name the system of each run:
trace 1, tole (8 x 18):
[[-20  14  13   9 -38 -60  -5  42 -46  -9  31 -13  24 -32  -5 -25  72  -2]
 [-31  -5  -8  15  -5  21 -24  41 -19 -12 -29  -7  21  17  29  63 -42 -55]
 [  6 -36 -27 -12   6  17  33 -53  16  24  25  -6 -50   4   7   5 -58  13]
 [  5   4  21 -19 -19 -30  42  -5   2 -32  23 -13 -14 -26  -6 -25  76  18]
 [-17   6  27  15  -4   2   3  44  -1 -36 -59  11  45  11 -17  19  -4 -27]
 [  9 -28 -22 -18  22  21 -13   2  16  22  12   6 -18  23 -22 -12 -78  -8]
 [ 23  21   7 -44   7   4  -5 -12   9  -4  40 -13 -43  -7  13 -20  46  14]
 [ -2  44  33  16 -14   8  -1  11 -12 -11 -53  15  22   0   1  23  25  11]]
trace 2, zat (8 x 18):
[[-24 -56  -3  49 -12  -7 -22  16 -65   4  -4  -1  70  25   7  29 -28 -10]
 [  2 -82 -56   8 -12 -11  20 -30  23   9  35 -42 -23  -2  12   0 -13 -14]
 [-19   5  15 -23   4 -15  61 -10  29 -45   7  -7 -21 -36  20  10  55 -11]
 [-18  -4  51  -5  21   2  35  26 -13 -42 -36  31  39   8 -33  -2 -16   0]
 [ 31 -44  -3 -27  14  15 -22   6   7  -2  16  -6  -7  41 -38 -33 -32  10]
 [ 30  22  -9 -30  12  28 -21 -19  45  -1   3 -15 -36  10  18   2  39   3]
 [ -5  55  19  12  18  11   3  -7  14  11 -42  36  16 -15   3   6  -2  11]
 [ -4   4  -1   7  13 -12 -28   9 -30  31  23  21  18   1 -17 -28 -30  11]]
trace 3, Vifu (8 x 18):
[[ 12 -31  19   5  33  20 -40  -3 -34   5  15  15  44  35   2  -5  -2  22]
 [ 26 -36 -30  25   5   4 -28 -36  14  20   5 -14  20  10  19  -2  33  15]
 [-13  12 -12  30  24 -18   6 -26  19  14  -2  17  33 -36  23   0  32   0]
 [-23 -11  13   8  42  -7   2   0 -19   0  21  32  42 -11   8  -5  -6   0]
 [  8 -45  -3  -3  28  12 -20 -10 -12  -9  28  -1  23  21  16   2  10   4]
 [ 12 -19 -10  16  17   6  -1 -32  19  -5  -9  -5  18   2  20   9  36   9]
 [-10   0   3  15  28 -11  16 -18  15   3  -9  26  31 -21  -1 -14  12   7]
 [ -3 -13   8  -6  36  -3 -12   4  -3  -6  21  19  25  -1   0 -15   2  -4]]
trace 4, kani (8 x 18):
[[ 17 -40 -25  -1 -15 -20 -18  25   7   5   7 -15   9  16 -46 -43 -18  -4]
 [ -6  24 -29 -12  21  -3 -36  15  29  16  24 -10 -14 -18  30   2  14 -39]
 [-15  35  21  10   9  19  21 -22 -15  11 -22  25  -2 -11  23  34 -20  10]
 [ 11 -29  20  -5 -23   0  11  -4 -39   0  10  -3  -2  21 -25 -15 -15  34]
 [ 13 -12 -16  -6  -9 -14 -28  23   9  -8   9 -21   4   6  -4 -15  37 -19]
 [-14  17 -20  16  13   3   5  -3  30   7 -26   4   9 -19  13  20  -8 -26]
 [-10  -4  12 -10   4   2  27 -14 -19   9  19  12 -18  -7  -2  -1 -33  17]
 [ 11  -5  22 -22  -6   4 -11  14 -24 -22  18  -9  -3  17  -2  -5  26  10]]
trace 5, Vifu (8 x 18):
[[-22  67  -1  -5   3 -42  -2  33  12  19  12  26  -2 -49 -20 -42  17 -18]
 [-16  23  14 -14  19  27 -53  47 -39   9  13  14  10  25  13  17 -45 -27]
 [ 24 -27 -15   9 -25  33 -24 -32 -30  27  11 -25 -24  37  21  29 -24  28]
 [ -1   2 -11  24 -47 -30  31 -26  -4  11  -3 -20  -8 -28   7   2  41  20]
 [-38   8   3   9  -6 -32  24  37  -1 -14 -12  12  24 -31 -15  -4  -9 -33]
 [ -9 -28  -4 -27  25  18  -2  17   2 -14  21  -2 -13  18   0   7 -50 -28]
 [ 20  -8   8 -25  -4  26  11 -24   6 -15   8 -18 -34  17  17  17  16  16]
 [  4  20  22   4 -19  -6  26  -4   6 -11 -37   6   5  -8 -18  -5  24  17]]
trace 6, Derut (8 x 18):
[[ -9 -27 -23 -17 -29 -17  -7  60   9 -17  -1 -27  -8  10 -36 -13 -42 -49]
 [ -1   8 -19 -42  -6  18  17   9  42 -12   6 -24 -64  -2   9  15 -23 -30]
 [  2  41  40 -26 -25  13  40  -2  -6 -18 -20   6 -38  -5 -10   8   4  20]
 [  6  18  21  -9 -46  -9 -11  35 -31   1 -15  -6  -6  13 -45 -21 -10  11]
 [  7  17 -29 -10 -26  -3 -36  32  12  19  -1 -25 -27   3  -8  -7 -13 -29]
 [-10  35 -11  -2 -16   3  10  -5  14  14  -5  -9 -36 -22  20  20  -9 -13]
 [-13  19  24   3 -35 -10  27   0 -38   6  -2   2 -17  -9  -3  10  -9  18]
 [ -1 -12  -1   1 -42 -12 -10  27 -32  -4   1 -23  -1  12 -12   2  -3  -9]]
trace 7, zat (8 x 18):
[[-37  12  10  -9  69   9  10 -14   0  -8  33  36  16 -31  51  26  -2 -18]
 [ -9 -35  32  10  33  17  11 -35 -49  -1  24  27  36  11  15  11  -4  39]
 [ 23 -56 -14  19  13  -6  -6 -35   6  -2  13  -6  34  11   3 -18  39  25]
 [ -2 -16 -20   6  46  -3   5 -10  56 -16  -4   5  24 -19  17  -3  35 -24]
 [-19   0  15 -13  64  11  16  -8  15  -9  12  37  17 -12  11   0 -18  -7]
 [  9 -20  24 -17  37  17  -8 -20 -22  -4  33  17  14  16   8  -9   2  31]
 [ 23 -16  -3  11  24  13 -21 -30  13   0  -1   3  23  18  15   0  39  19]
 [ -1  -2 -17  19  39  -1  -4 -22  36  13 -10  17  23 -14  11  -6   9  -6]]
trace 8, sive (8 x 18):
[[-51   9  19 -34  32 -31 102 -13  29 -43  34  18 -30 -71  14  -4  15 -19]
 [ -9 -27  76 -47  44  24  37  25 -25 -72   1  25  16  33 -24  -5  -9   9]
 [ 50 -51 -10 -14  30  30 -36  -4  52 -15 -19  -9  15  58 -40 -36  -7   8]
 [ 29  48 -30  -4  18  -6 -28 -12  76  21 -12   3 -14 -22  -8 -39  41  -4]
 [-16  86  37  -4  14  -4 -10  24 -21  19  -5  45   7 -26  -4 -13   4   6]
 [  5  -2  18  -2   1  19 -45  15 -66  29  25  11  15  31  -4   1 -40  22]
 [ 23 -24 -33  21 -16  14 -43 -27 -12  29  18 -31  -8  21  34  21  18  11]
 [-17  17 -17  41 -15 -18  20 -23   7  11 -19  -4  10 -35  29  27  28  -2]]
trace 9, tole (8 x 18):
[[ 29  55 -16  18  20  11  -2 -37  65  34 -48  32  -2 -17 -18 -27   3  26]
 [ -9  37  13  14  12 -35 -28  16 -43  35  29  39  30 -25 -20 -47   5  21]
 [ -4   1   1   4   3  14 -68  25 -51  13  31 -11  18  28  41  28  11 -15]
 [  7  -9 -34  28  -9  27 -10 -47   8  33 -14 -18 -16   7  43  44 -12   6]
 [-11 -12 -17  25 -18 -38  43 -37   4  19  11  -3   2 -43   4 -12  21  18]
 [-32 -19  11   7   4 -29  15  32 -21 -29  12   4  39 -18   3   3  24 -26]
 [ -9 -32  -4 -12  30  27   2   7   6 -20  -4  -1   6  22  14  27 -37 -27]
 [ 19 -17  -2 -20  23  13  19 -37  32  -5  11   0 -23   4   3 -12   0  20]]
trace 10, kani (8 x 18):
[[-14 -45  -4   0   9 -40  40  20  28 -24  -6  10  29 -14 -60 -49 -19 -12]
 [ -9 -10 -15 -47  59  10 -23  28  32 -14  46   1 -15  -3  13 -11 -13 -48]
 [ 11  42  27 -16  39  52 -10 -28  16  -3 -20  22 -14  11  34  33   4  13]
 [ 25   3  28   7  -9   7   8 -27 -14  17 -25  22   9  15 -38 -26 -14  56]
 [ 10  -7 -13   1  -3 -24 -39  26 -13  17  28  -1  20   2 -24 -42  13  -3]
 [-16  19 -22  20  22   6 -36  10   4  17   1   5  20  -9  35  24   5 -31]
 [-10  -9   1  20   3  12  18 -40 -19  23   0   9  -2  -6  22  27 -28  22]
 [  6 -25  16  -3 -15 -16  14 -11 -29  -7  26 -10   0   1  -4 -16  26  28]]
trace 11, sive (8 x 18):
[[  4  27  71 -44  39  34  33  -5   2 -72  -9  16  -4  12  28  20  66  15]
 [ 19 -22  20  24  22  17 -10   5  15 -11 -67  35  64  37 -55 -24 -37  22]
 [ 24 -10 -51 -12  22 -25 -46   4  40  40  47  -5  -9 -12 -23 -70   5  -5]
 [ -7  80  20 -22  25  21 -31  10   2   0  13  15 -17 -20  49  24  48 -16]
 [ -9  17  32  33   8  27  -4 -14 -46  26 -35  41  36  16  -4  22 -52  30]
 [ 17 -52 -32  16 -15 -19 -23 -23 -30  36  49 -17   7   9  -4 -27  -1  28]
 [-12   9 -16   6   2  -7 -13   7   8 -16  14 -21   3 -22  54  33  65 -32]
 [-35   4  10  22  22   8  36  -9   5  -3 -34  30  25 -17   7  29 -42 -12]]
trace 12, Derut (8 x 18):
[[ 15 -14  10 -34   2  36 -10  11  12 -38   1 -27 -23  32  20  30  15 -18]
 [ 14  15  11  -3  -5  13  28 -13  39 -15 -55   9  -5   5 -24  -3  -3  12]
 [  5  13   6 -19  -7 -24   6  13  -3  11  17  12 -11 -13 -36 -47  -5  13]
 [ -1  30   6 -25   9  13 -41  31 -14   3  22  -3  -9   8  14   3   4 -21]
 [  6  22  -5  11  -4  29 -11 -16   5  21 -30   2  -9  10  14  27 -26   3]
 [  7   1  -9  17 -26 -18  17 -25 -10  25   5  -4  -7 -15  -6 -14   8  27]
 [-14   5   5   1 -11 -22  -8  24 -19  -7  18  -8  13 -12   8  -1  30 -15]
 [-15  -5 -10   7   4  11  -2  15   2  -3 -14   3  12   4   8  21 -30 -24]]
trace 13, zef (8 x 18):
[[  -6   -2   -2  -25  -16  -50   35    0    2  -31   56  -28  -21  -45
    13  -33  103   -1]
 [ -33   15   36    8   17   21    7   48    4  -55  -63    9   47   12
    18   53    3  -51]
 [   8  -58  -11   -5   26   24   12  -23    0   20   10   13   -4   34
   -36  -15 -103   17]
 [  30    8   -5  -44    3   -8    2  -24   26   -8   51  -22  -55  -12
     9  -36   70   18]
 [  -6   56   34   14   10   13  -10   28   16  -30  -72   19   41   -1
     7   28   41  -15]
 [  -7  -26   -7   21   20    2  -13    5  -19   38   -2   32   32   16
   -38  -21  -87    9]
 [  14    5  -25  -33    9  -10  -22  -12    3   21   75  -25  -50  -15
    28  -23   35    1]
 [  -6   39   18   20   -3   17   -4   -3    8  -20  -49    3   19   -4
    41   47   49   -8]]
trace 14, zef (8 x 18):
[[ 14   9   5 -28 -66   0 -10  65   0 -37 -32 -46 -30  28 -25   6  21 -32]
 [ -1  17 -19  -5 -36   7  17  26  37   8 -51  -9 -34   0 -37   5 -71 -25]
 [  3  42  13 -33 -32  -6  28   6 -12  20  19   0 -65 -17 -28 -25 -36  22]
 [ 14  57  34 -27 -48  14 -23  39 -35  -6 -10 -18 -34  15  -3   9  22   5]
 [ 12  14 -11  16 -51  10 -31  26  -9  23 -45 -17  -6  25 -24  14 -40  -9]
 [  0  10 -28   4 -47 -22  10  -1  -2  39  12 -18 -41 -17 -17 -16 -29   3]
 [-15  44  19 -12 -45  -9  19  21 -28  -4   7 -14 -34 -21  12  18  19  -5]
 [ -5   5  16   7 -43  10   2  25 -39  -6 -28 -10  -3  25 -11  25 -30   0]]

runs to name:
trace 15 (2 x 18):
[[-25 -80 -37   8  -8 -63  52  17  18  -2  26  -4  13 -24 -69 -60 -62 -19]
 [-17   7  -9 -67  54   7 -24  39  19 -31  75 -16 -35 -16  47   8  30 -60]]

kani
trace 16 (2 x 18):
[[ 42 -36  19   6  48  33 -23 -18  37 -22 -47  25  51  49 -39 -26  -1  29]
 [ 19  -7 -30  -6  53 -20 -28  -6  61  19  24  20  14 -17 -31 -72  12  -2]]

zef
trace 17 (2 x 18):
[[ 44  20 -63  21 -90 -20 -33   9  54  33 -49 -59 -37   0 -21 -13  33  -9]
 [-48  67 -19  16 -48 -52  38  36   1  31 -11   4 -25 -74  -9   0 -22 -36]]

kani
trace 18 (2 x 18):
[[-33 -21  52 -22 -10 -20  70   0 -66 -33  40  10  -9 -15  -1   3   2  22]
 [ 13 -56  18 -23  -3  14 -12  37   3 -59  -9 -32  18  46  -8   8  29 -25]]

kani
trace 19 (2 x 18):
[[-34 -67  47 -42  40   1  37   2 -67 -56  87   1   4  11  30  12  10  -2]
 [ 33 -80  28  -2   9  38  26 -45   2 -58 -28 -20  30  58   8  30  34  35]]

zat
trace 20 (2 x 18):
[[ -3  23  38 -28  12 -32 -19  34 -48   4  54  25  17 -13 -32 -59  24  24]
 [  8  18  15  -2  -4  38 -70  39 -34  -9 -13 -13  17  45  29  42  13 -19]]

tole
trace 21 (2 x 18):
[[-33  48  27  11 -21 -38  64 -15 -25   9   7  29  -6 -64   4  -5  23  25]
 [-23 -30  41 -12  -4  -6   0  45 -69 -30  26   6  30  23  -9   4 -18  -7]]

sive
trace 22 (2 x 18):
[[-21 -19 -31  31  64  15 -21 -41   3  21  28  18  33 -14  71  37   1 -16]
 [ -4 -45   7  30  40   7  19 -66 -20   3  24  17  41  -4  41  16  29  38]]

zef
trace 23 (2 x 18):
[[ -6  26  25 -35 -20 -23 -10  40 -34  -3  37  -1 -17 -12 -23 -35  15   1]
 [  2  27  -8 -10 -14  28 -40  38  -3   0 -17 -16 -12  22  15  32  -9 -35]]

zef
trace 24 (2 x 18):
[[-26  24 -32  20  23 -54  51 -23  70   8   2  19  14 -87   6 -30  57 -20]
 [-58   3  47 -19  63  -5  49  22 -27 -31  24  59  33 -28   3   4 -38 -16]]

kani
trace 25 (2 x 18):
[[ 27  73  -7  -5  -7  17 -60  20  35  14 -27  -9 -10   2  19   4  54 -15]
 [-23  52  -9  32   7   7 -20   6  -3  46 -34  36  15 -18   5  19 -60 -11]]

zat
trace 26 (2 x 18):
[[-18 -60 -17  -3  12  -4  18  12   1 -12  14  -7   6   8 -12   1 -52 -27]
 [  7 -17  -2 -44  26  10  18  -6  32 -30  30 -12 -33   0  10  -3  19  -9]]

tole
trace 27 (2 x 18):
[[-35  31  55 -44  35  46  25  35  -8 -54 -18  24 -14   9  23  50 -36 -41]
 [ 50 -36  22 -29   7  52 -13 -25 -10   4  -5   1 -23  66 -34  -9 -58  47]]

zef
trace 28 (2 x 18):
[[ 13 -17 -19  20 -71 -19  22  -4   7  -4 -26 -44 -18  -3 -11   7  29   3]
 [-31   6 -21   5 -24 -34  32  35  24 -11 -19  -7  -4 -33 -23  -7 -22 -45]]

tole
trace 29 (2 x 18):
[[ 21   8  51 -17  26  37  21 -32  -1 -15 -29  37   5  28 -19  -4 -16  50]
 [ 33 -18  -1   7  -3 -14 -32  -2  -1  12   3   0  28  20 -36 -50  27  30]]

sive
trace 30 (2 x 18):
[[ 15 -35  39 -59   5  -2  -4  79  25 -82 -12 -23  13  37 -51 -35  29 -37]
 [ 47  10 -22 -20  26  56 -33  -3 100 -10 -62 -10 -24  44 -16   5 -33 -20]]

Vifu
trace 31 (2 x 18):
[[  1  -9 -42  33   3  12 -25 -25  19  19 -11 -21   9  -2  48  35  16 -20]
 [-33   0 -13  25  13 -23  42 -25   7  17   5  17  10 -45  18   7 -14  -6]]

zat
trace 32 (2 x 18):
[[ 27 -77  -7   1 -17  20 -38 -16 -49 -16  43 -47   8  52  36  29  39  18]
 [ 11 -53 -45  36 -18 -15  23 -25  64 -24 -45 -34  24  -3   6  12  44 -21]]

zef
